(in the rows, 128 means zero)
Each path below is one point turned by a fixed rotation once a step. After each direction that follows a path, write how fast that rotation turns it, in degrees per step (0 if it stays still).
Each turn is a multiple of 5 degrees from 10 to 175, or 0.
Each row of a path follows its step; steps can be skipped.

step 1: [135 116 127 130 128 128 135 135 126 126 132 129 127 124 122 131 132 133
 129 131 126 135 128 124 132 127 132 134 127 121 121 124 124 128 120 127
 127 135 135 128 124 131 133 137 132 128 125 115 125 116 121 125 122 127
 122 135 131 134 132 131 125 123 134 133]
step 2: [140 126 124 127 130 132 118 131 142 128 125 132 129 131 132 127 140 134
 133 129 126 126 130 124 132 120 126 125 126 125 134 135 126 120 123 130
 130 132 129 124 134 131 128 129 128 122 129 126 128 135 129 129 121 135
 133 132 128 134 132 126 135 115 122 128]
step 3: [132 124 123 127 129 127 131 131 126 133 127 135 127 118 128 130 121 131
 125 129 125 138 120 134 127 133 121 132 129 123 130 131 126 137 119 129
 133 129 130 131 130 124 145 131 133 128 132 128 130 134 128 125 139 127
 130 131 127 136 135 127 135 118 130 124]
step 4: [134 122 131 135 127 122 138 134 125 115 123 126 122 129 128 124 138 137
 125 129 128 124 129 127 133 124 130 128 129 124 131 133 117 132 116 132
 127 135 129 133 133 130 128 139 126 132 125 118 128 125 128 125 125 125
 128 134 132 129 125 136 128 123 128 129]
step 6: [134 129 118 118 128 128 128 132 125 129 138 135 132 125 131 125 131 130
 126 133 118 130 134 126 142 128 122 125 130 121 133 138 125 132 122 125
 129 133 131 129 129 127 137 133 129 129 133 128 127 129 134 123 135 126
 124 132 130 130 131 128 133 114 130 128]
step 7: [140 125 130 129 127 124 132 132 132 125 125 132 120 128 125 131 131 131
 131 120 136 122 124 131 129 129 129 123 130 127 128 127 123 143 119 133
 134 131 124 126 136 130 137 133 124 136 124 116 135 130 125 133 127 128
 128 132 125 135 129 132 130 122 122 128]
step 8: [137 125 130 134 132 127 136 135 133 122 130 133 129 119 129 126 133 128
 126 122 122 130 125 134 127 127 123 136 126 117 127 129 125 123 128 135
 123 136 120 126 119 132 127 137 132 124 131 126 118 128 122 122 124 132
 132 128 130 131 125 128 133 116 135 126]
step 9: [134 127 123 133 125 120 124 130 136 130 135 131 126 133 133 123 133 129
 135 133 118 138 135 125 135 125 123 123 129 126 134 129 124 131 122 125
 125 137 132 121 130 134 138 132 129 123 128 130 131 130 133 129 135 123
 126 134 122 136 128 137 123 122 123 129]
step 10: [140 126 127 122 131 126 133 134 121 133 131 136 124 126 132 129 128 133
 129 123 134 125 118 132 134 131 124 127 126 131 124 137 128 136 122 137
 132 134 128 129 133 122 128 126 129 132 126 123 127 130 129 127 126 134
 121 123 127 141 131 134 128 114 130 133]
step 11: [137 126 129 128 126 125 128 134 129 119 131 131 124 119 128 124 133 132
 127 123 129 129 140 125 122 128 127 122 127 114 124 129 118 129 127 134
 132 138 122 128 122 133 135 135 134 127 134 121 124 132 120 122 125 125
 129 131 125 128 134 130 135 127 126 123]
step 12: [131 130 130 131 135 126 124 134 135 131 128 139 122 130 128 126 127 125
 133 123 119 137 123 130 134 124 128 135 122 129 134 131 124 122 122 129
 121 139 124 118 136 132 128 133 126 132 123 126 133 132 129 123 130 122
 131 136 123 133 127 128 122 117 127 123]
[129 129 128 130 130 129 129 128 128 129 131 128 129 129 129 130 131 130
 130 128 128 130 128 126 130 128 130 129 128 128 129 128 128 127 131 127
 127 127 131 126 129 129 126 129 129 127 130 129 128 127 128 129 129 127
 128 127 129 131 128 127 127 128 128 132]
95

step 0: [119 125 128 121 135 124 123 130 127 128 129 130 126 128 130 122 127 131
 132 127 121 133 138 127 118 132 132 129 127 130 123 124 127 133 128 135
 127 123 139 121 125 130 137 127 128 136 129 132 127 118 130 124 126 118
 125 129 122 123 136 126 136 131 124 119]
step 1: [130 136 126 115 133 128 131 133 127 133 125 120 125 131 132 129 128 133
 129 129 120 136 133 133 129 132 132 133 130 123 125 122 133 130 126 131
 132 134 125 126 130 135 121 124 137 129 125 134 130 133 121 128 136 115
 128 129 123 122 128 134 126 132 136 124]
step 2: [128 134 132 126 137 124 125 134 135 126 133 125 121 123 131 131 125 124
 126 123 124 128 134 129 126 137 129 125 135 135 125 137 125 131 131 132
 125 129 133 133 132 127 126 117 138 135 130 133 126 141 132 136 129 132
 123 128 123 127 126 120 121 127 135 127]
step 4: [126 128 127 122 122 124 127 122 123 127 125 134 123 126 123 133 120 122
 130 131 116 135 134 130 127 134 126 131 130 124 125 123 139 133 137 131
 120 130 128 118 122 135 134 129 133 130 133 128 130 131 128 129 131 119
 124 124 118 134 124 134 122 132 129 127]
step 5: [129 130 132 128 128 136 131 129 136 127 129 118 121 127 119 126 127 124
 127 122 119 135 130 127 134 127 128 132 134 123 128 127 135 138 131 125
 124 135 129 132 127 128 125 117 131 125 130 138 128 127 124 135 133 127
 126 130 128 137 128 120 130 133 138 135]
step 6: [119 129 137 136 136 127 133 128 133 138 135 126 128 129 126 130 132 120
 121 128 130 135 134 128 121 136 123 130 138 133 136 132 129 126 134 129
 129 124 130 134 127 124 132 128 128 129 139 136 128 124 124 130 132 132
 122 129 128 138 129 133 125 128 129 125]
step 9: [125 126 136 134 136 137 132 135 132 127 127 123 121 138 133 125 139 130
 124 131 117 141 127 123 122 126 134 126 134 129 132 128 127 128 129 131
 133 127 136 132 130 127 135 118 130 124 124 127 124 123 128 133 127 123
 126 134 127 130 129 127 121 129 125 128]
step 10: [115 128 128 130 121 126 130 130 128 139 130 127 125 138 136 132 133 129
 129 130 131 133 128 122 121 127 135 128 131 127 129 123 126 126 132 135
 129 124 135 134 131 127 129 137 140 128 131 132 125 141 130 133 128 124
 126 124 127 128 137 135 128 131 133 123]
step 11: [123 120 131 118 127 126 129 128 133 122 116 120 121 129 129 123 129 126
 132 124 129 127 127 126 123 129 132 122 130 121 128 125 127 133 127 135
 125 123 130 124 125 139 128 126 136 132 130 128 130 127 136 135 129 133
 116 116 127 121 129 126 128 126 132 122]
step 12: [124 124 128 125 133 128 118 131 129 128 126 119 121 133 128 125 129 131
 117 128 128 133 134 125 127 131 129 128 128 128 115 125 132 129 130 132
 130 118 126 130 122 128 127 115 124 125 125 126 133 124 124 140 128 119
 126 129 122 127 131 129 132 136 127 117]
step 13: [127 129 120 129 131 124 130 133 134 136 120 124 116 132 132 127 121 131
 129 129 120 134 130 128 122 131 131 133 135 137 129 124 130 128 138 136
 132 122 124 134 136 132 124 127 131 133 127 127 125 132 125 128 123 119
 129 129 132 134 124 131 119 131 135 126]
[126 125 129 128 131 127 127 129 131 130 131 130 127 126 129 127 127 129
 126 128 129 128 127 130 127 127 129 129 128 130 129 128 128 128 129 128
 130 126 129 129 127 128 129 127 127 126 129 125 128 128 130 127 129 128
 130 129 129 130 130 127 127 129 128 128]
110
[128 128 126 127 130 129 129 129 127 128 128 128 130 129 128 130 129 128
 125 130 127 128 127 129 128 128 125 126 130 128 128 127 127 130 129 128
 128 129 126 127 128 128 128 130 129 127 127 127 126 129 128 129 128 128
 131 128 125 129 129 132 127 131 127 126]
125

step 0: [120 131 121 129 133 126 127 129 130 132 126 126 128 123 137 133 139 125
 132 127 128 126 130 132 132 127 127 125 136 122 131 124 123 129 126 131
 129 119 123 116 142 121 133 130 124 117 140 130 136 123 126 123 128 133
 128 125 131 118 125 117 126 118 130 135]
step 1: [127 125 127 127 128 131 119 127 125 135 138 119 137 129 133 132 138 117
 123 128 121 130 132 127 131 128 133 132 129 136 127 124 124 135 117 133
 126 131 126 123 131 135 130 129 128 125 142 121 126 117 126 124 126 142
 132 123 131 123 133 129 132 119 128 126]
step 2: [122 120 129 125 130 130 128 130 133 132 134 121 128 131 133 140 136 120
 138 124 126 122 131 125 126 137 125 126 138 133 134 122 136 128 131 131
 133 117 121 119 130 134 122 124 134 122 135 117 126 125 129 126 132 128
 128 134 134 117 130 126 125 125 123 133]
step 3: [129 129 129 121 128 130 121 138 122 138 129 124 126 125 139 140 136 122
 136 129 125 130 129 124 127 135 125 121 134 140 121 121 121 122 123 140
 129 124 133 127 128 131 131 127 120 126 132 128 135 126 123 130 134 132
 122 118 125 124 137 127 128 125 129 131]
step 4: [129 128 134 124 127 120 131 129 121 129 134 125 126 125 132 135 134 115
 126 127 121 121 136 129 131 132 132 129 127 128 130 117 125 135 131 125
 133 114 134 126 127 134 125 127 124 129 133 132 135 125 115 117 129 133
 129 125 135 115 129 129 122 127 122 137]
step 5: [119 130 125 132 128 124 126 135 124 143 135 123 128 132 134 146 131 131
 123 129 121 127 134 129 134 137 127 122 131 129 135 126 128 126 121 127
 132 118 129 127 129 121 128 131 125 132 130 127 128 128 127 125 120 136
 128 126 117 113 135 126 131 126 124 127]
step 6: [133 130 126 129 136 124 137 136 134 131 137 124 118 139 144 136 135 122
 134 128 132 130 132 127 135 133 134 126 129 135 130 122 123 138 124 131
 127 127 127 128 130 130 125 130 127 122 138 130 135 133 122 118 124 135
 131 132 128 120 126 122 128 122 134 129]
step 7: [124 125 131 126 129 131 122 135 131 130 132 121 129 134 135 135 141 124
 123 132 128 127 126 131 129 130 128 126 130 147 127 127 118 129 129 122
 137 122 134 125 117 128 129 124 126 125 136 133 122 124 133 122 126 138
 137 132 127 117 133 131 119 128 125 125]
step 9: [117 130 129 131 126 127 120 126 122 138 135 125 125 131 139 125 142 122
 128 130 123 128 131 136 130 120 133 124 127 130 124 126 118 128 123 132
 126 128 140 126 128 137 123 128 115 123 131 122 134 125 127 126 130 138
 134 129 125 117 130 123 132 125 130 129]
step 12: [128 124 127 131 128 128 132 132 127 131 127 130 120 126 138 139 132 110
 126 127 123 126 139 127 122 121 132 122 127 140 131 127 126 129 128 124
 130 122 126 132 121 134 124 123 116 126 137 132 135 127 128 115 135 131
 123 128 134 125 123 126 124 131 130 133]
step 13: [123 130 125 124 134 128 121 133 124 140 129 124 128 130 136 139 129 123
 116 134 121 120 128 127 129 122 125 120 129 130 128 137 134 131 128 122
 132 121 137 121 125 127 131 123 127 131 129 130 137 125 129 115 132 126
 128 130 123 114 138 128 129 125 125 126]
[129 129 128 128 130 128 128 127 127 128 127 128 130 132 127 127 128 125
 130 129 128 129 131 128 129 128 126 128 130 127 127 128 127 128 130 128
 127 127 128 128 128 126 128 131 128 126 128 128 128 125 126 129 129 126
 129 129 127 128 128 129 128 132 129 125]
0
